In the rows, 128 means zero.
Rotation paths and how fast each direction turns (degrees each step):
Each turn is a multiple of 5 degrees from 10 to 175, or 0.
Each row of a path follows its step; steps can be skipped.

step 0: [124 135 132 127 139 136 121 131 133 122 133 119 131 125 135 124 130 123
 124 138 131 132 131 117 145 123 127 120 125 119 128 129 122 143 133]
step 1: [128 122 121 143 131 126 119 127 136 117 121 131 125 129 126 121 139 125
 134 126 127 124 139 122 120 124 119 123 126 133 112 127 128 121 135]
step 2: [132 140 129 119 133 123 124 138 126 130 128 139 127 138 119 125 121 127
 136 127 133 129 139 136 125 129 122 135 114 136 137 132 127 132 137]
step 3: [121 127 140 128 133 138 138 145 135 137 134 126 126 127 138 128 140 121
 117 119 121 134 134 135 130 124 124 132 125 126 128 132 128 127 125]
step 4: [134 120 125 139 130 133 121 132 135 128 129 126 117 124 131 144 124 125
 123 135 130 121 127 124 114 138 130 142 127 125 127 124 124 121 137]
step 5: [123 133 126 129 128 129 117 137 116 122 132 131 129 141 128 131 121 118
 121 122 132 123 124 128 130 125 140 116 132 134 141 116 124 131 132]
step 6: [127 138 134 133 133 140 131 132 117 114 115 120 126 122 131 129 138 125
 122 133 127 130 128 123 138 124 126 122 122 121 121 135 132 137 134]
step 7: [129 129 120 139 131 119 116 124 135 126 130 126 119 129 128 127 126 129
 128 127 134 121 142 126 139 130 121 127 116 138 114 129 131 116 129]
step 8: [134 131 126 117 130 127 126 142 129 129 142 134 127 128 122 120 136 119
 133 132 130 131 130 129 123 128 126 124 119 147 134 132 122 141 134]
[128 124 129 130 129 126 126 128 130 129 127 126 125 124 128 125 128 129
 123 127 131 131 126 126 130 127 125 131 126 125 125 125 125 127 128] => 115
[130 127 128 134 127 124 127 128 132 129 125 130 127 130 126 132 125 132
 128 130 129 126 127 130 128 128 128 126 127 129 128 130 130 125 131] => 130
[124 127 128 132 125 129 129 125 124 128 130 126 127 127 129 131 124 126
 124 125 132 125 127 127 126 128 128 127 128 126 129 130 131 133 128] => 55

step 0: [140 132 125 138 132 134 138 119 141 123 129 130 130 127 122 123 124 117
 132 134 124 133 125 123 125 117 128 126 134 129 123 128 133 128 123]
step 1: [115 130 131 121 129 136 121 134 121 133 130 129 123 127 130 129 137 128
 136 137 120 135 132 121 115 124 124 126 135 129 121 132 126 129 125]
step 2: [129 128 127 120 111 114 131 118 125 127 130 134 127 133 131 122 136 133
 129 131 127 129 130 130 128 134 134 125 125 120 134 136 130 132 138]
step 3: [135 121 129 128 125 127 136 123 123 129 118 132 131 127 127 129 127 114
 121 117 134 126 131 128 133 135 129 132 131 132 114 135 130 127 116]
step 4: [116 127 123 130 139 124 124 129 127 123 140 125 122 134 131 125 130 131
 131 119 140 136 121 128 127 123 125 133 132 137 122 127 121 127 126]
step 5: [124 140 121 123 131 120 126 133 127 128 133 131 131 129 129 133 123 127
 122 136 130 122 121 135 119 129 131 137 121 116 133 128 142 129 128]
step 6: [132 134 133 138 119 130 138 118 128 129 129 126 133 127 128 142 122 131
 132 129 126 126 132 118 130 124 132 129 131 129 131 130 130 113 118]
step 7: [127 129 135 126 127 134 132 140 123 138 132 128 117 122 129 119 130 126
 135 124 127 134 134 122 131 119 127 133 124 138 123 126 133 121 140]
step 8: [129 129 135 126 132 120 128 124 122 127 133 144 134 128 124 123 129 127
 120 138 129 123 123 127 123 128 128 121 115 130 128 129 117 133 137]
[129 127 129 128 128 129 130 131 131 129 128 130 128 126 125 128 128 126
 131 135 126 126 129 124 129 125 128 123 128 130 128 130 127 130 132] => 45
[125 130 126 129 124 132 127 128 130 128 130 128 129 133 133 131 126 129
 128 130 123 130 128 127 127 132 128 127 127 128 129 129 131 129 127] => 85

step 0: [128 140 126 122 123 126 127 114 132 128 124 121 129 132 132 127 130 119
 123 119 125 129 126 123 134 120 125 133 132 119 135 122 122 135 132]
step 1: [140 132 132 127 125 116 132 128 121 130 124 132 117 123 131 126 124 127
 135 124 138 131 122 124 127 124 128 115 123 134 125 120 126 131 129]
step 2: [123 136 132 122 143 132 128 128 129 132 124 130 122 131 131 126 122 118
 137 120 129 127 132 127 127 129 119 132 136 116 125 121 133 124 124]
step 3: [129 130 135 127 121 130 133 121 115 113 121 132 137 127 139 129 133 124
 139 124 127 129 128 132 130 124 123 125 127 134 133 126 126 127 124]
step 4: [138 134 129 124 126 127 141 126 138 130 130 127 124 126 125 124 125 133
 141 117 124 125 132 123 128 123 133 131 141 126 132 130 130 134 125]
step 5: [133 126 133 121 136 132 130 122 131 117 125 121 121 121 130 137 131 123
 126 124 137 123 126 121 134 119 120 120 122 126 130 129 124 125 122]
step 6: [135 140 133 121 129 116 125 125 133 134 116 128 129 133 137 133 136 123
 137 133 125 123 126 129 129 122 128 131 136 126 124 125 127 132 134]
step 7: [136 128 119 127 135 127 133 121 125 123 129 133 124 121 137 119 121 114
 129 126 138 126 132 129 126 124 125 122 133 136 134 126 131 133 131]
step 8: [129 139 130 124 128 128 132 124 132 123 124 130 129 130 128 125 126 129
 132 118 124 138 124 127 134 125 109 128 129 115 126 126 126 133 136]
[131 130 126 130 127 128 127 125 129 126 130 128 125 126 128 127 128 127
 129 130 124 125 126 126 125 133 131 128 132 123 124 128 129 126 127] => 155
[127 125 127 127 133 129 131 130 131 130 130 127 125 127 127 124 125 127
 129 127 130 127 134 128 126 130 131 124 130 129 130 128 128 128 128] => 135

step 0: [132 118 135 129 138 130 124 132 120 137 139 123 130 125 143 120 121 108
 129 129 137 119 129 120 127 123 123 129 121 130 130 124 127 136 126]
step 1: [133 125 134 126 139 126 123 125 122 120 139 117 131 126 130 114 132 121
 119 129 133 145 126 137 122 122 126 126 128 122 139 126 139 127 123]
step 2: [128 127 124 125 137 130 112 122 135 139 129 124 121 136 131 128 133 125
 113 134 131 132 127 120 130 115 122 139 137 126 138 124 128 138 125]
step 3: [124 118 118 108 139 114 130 117 128 131 129 129 131 126 128 135 127 115
 125 130 130 131 123 133 132 121 121 119 134 126 131 126 133 131 135]
step 4: [133 117 128 124 127 126 138 122 121 137 138 127 126 134 148 124 128 130
 131 120 124 126 129 132 135 118 118 130 142 135 133 121 130 132 123]
step 5: [124 121 130 121 140 130 128 126 128 139 137 120 131 116 139 123 136 117
 128 124 141 123 120 134 122 133 127 131 125 133 125 122 132 133 113]
step 6: [129 117 132 131 125 126 114 120 132 125 134 121 123 129 138 118 137 123
 128 125 136 142 133 139 135 127 122 130 126 116 134 130 133 139 123]
step 7: [129 134 126 127 138 122 125 133 133 134 124 121 128 131 138 141 129 121
 116 128 133 137 120 125 129 117 120 131 130 122 124 126 139 147 127]
step 8: [133 123 123 118 132 123 127 118 120 133 129 127 128 139 140 129 110 105
 129 131 131 127 130 132 129 125 126 128 131 121 134 129 133 130 131]
[126 127 129 129 130 130 129 130 129 123 126 129 133 130 130 131 131 126
 127 129 124 127 130 130 131 128 132 130 128 130 128 128 125 127 127] => 0
[130 126 129 131 131 129 131 127 127 129 128 126 128 127 126 121 130 126
 127 131 126 128 130 129 126 130 126 130 127 129 123 129 127 127 124] => 80
[128 128 125 123 129 134 124 129 130 125 130 128 126 127 130 126 130 132
 131 131 128 131 127 128 126 127 130 129 126 128 128 129 129 128 125] => 85
[126 129 130 128 127 131 130 128 125 128 135 132 131 126 132 127 124 127
 127 126 128 128 127 126 129 130 128 127 127 129 128 126 128 124 126] => 80

step 0: [131 129 123 123 126 137 138 132 136 129 111 118 126 117 132 116 117 125
 127 129 123 126 130 140 127 131 132 127 126 131 123 132 129 120 126]
step 1: [119 123 129 130 121 129 133 134 128 126 118 126 125 121 131 120 130 134
 130 136 116 137 128 136 126 126 129 134 123 141 121 125 112 121 128]
step 2: [126 124 141 128 119 131 127 135 128 124 122 124 131 129 134 136 136 128
 124 124 122 127 121 131 137 137 118 137 126 141 119 128 118 128 133]
step 3: [141 123 138 141 130 137 130 123 138 120 132 131 125 123 123 132 132 127
 120 126 123 124 121 129 142 134 120 126 125 131 121 132 124 122 126]
step 4: [149 132 128 129 127 135 136 125 136 127 128 127 131 119 139 120 120 130
 125 130 117 118 126 138 132 132 128 124 123 129 123 131 135 127 124]
step 5: [137 127 124 136 124 132 126 125 127 127 124 130 131 121 135 119 120 134
 137 138 113 126 131 135 124 129 139 134 124 136 126 124 115 129 121]
step 6: [127 126 134 119 122 133 120 130 128 129 121 125 134 133 133 137 122 133
 128 128 119 124 125 130 131 138 133 138 129 140 123 118 112 132 119]
step 7: [127 128 134 131 128 142 123 129 138 122 123 130 125 126 115 136 123 123
 118 126 127 126 119 126 138 134 128 129 130 129 120 126 114 132 119]
step 8: [131 134 130 123 131 137 137 129 146 126 122 128 126 124 132 126 119 125
 116 127 119 126 114 136 132 121 124 119 129 126 122 132 129 128 122]
[130 130 130 129 126 130 131 130 125 130 129 126 126 128 133 124 125 127
 129 130 129 129 125 127 126 127 130 125 127 124 132 129 125 125 128] => 85

step 0: [125 133 140 132 144 133 133 135 115 118 123 131 126 123 130 126 125 130
 132 121 130 126 134 129 124 132 126 134 126 122 125 112 126 137 136]
step 1: [140 128 137 125 135 128 133 121 126 127 120 121 129 135 129 134 121 128
 137 123 121 127 126 128 137 136 127 131 122 150 128 125 128 127 137]
step 2: [136 127 114 131 129 130 123 130 135 137 129 132 135 124 133 134 130 135
 122 133 131 122 126 138 130 138 115 135 120 141 121 133 122 135 133]
step 3: [123 134 127 134 126 132 135 130 119 134 124 137 139 116 124 126 126 135
 122 120 118 123 141 139 122 132 121 126 133 123 135 127 122 136 129]
step 4: [126 135 127 132 135 140 146 122 123 127 117 130 128 136 129 131 129 124
 143 125 116 128 131 127 122 125 130 115 127 133 124 132 128 132 131]
step 5: [130 123 123 133 142 139 131 134 133 121 127 126 123 128 132 130 132 127
 138 136 139 128 127 136 118 135 131 137 122 135 120 120 124 134 135]
step 6: [140 121 140 132 131 122 127 135 120 127 122 131 129 126 120 123 120 134
 125 123 131 131 134 142 127 137 126 139 132 140 134 128 123 132 135]
step 7: [138 132 125 134 126 121 138 127 123 140 124 138 127 136 128 136 124 125
 128 121 125 126 131 126 135 129 114 124 125 138 121 140 128 138 131]
step 8: [123 134 118 133 129 134 136 134 135 129 139 129 130 124 132 138 126 130
 133 124 122 115 139 132 123 135 123 129 124 122 117 119 125 141 130]
[127 128 130 130 126 129 133 130 125 125 128 126 129 126 127 127 131 127
 130 128 134 131 125 130 128 123 130 127 129 129 126 128 126 126 131] => 65
[124 133 127 129 128 127 126 131 131 128 133 130 129 127 129 123 127 130
 128 130 129 129 125 127 124 130 128 130 129 129 128 126 127 131 130] => 125
[126 126 124 127 128 130 131 130 128 129 127 131 124 129 127 127 129 130
 127 131 127 126 127 128 130 126 125 134 125 126 126 125 127 126 127] => 130
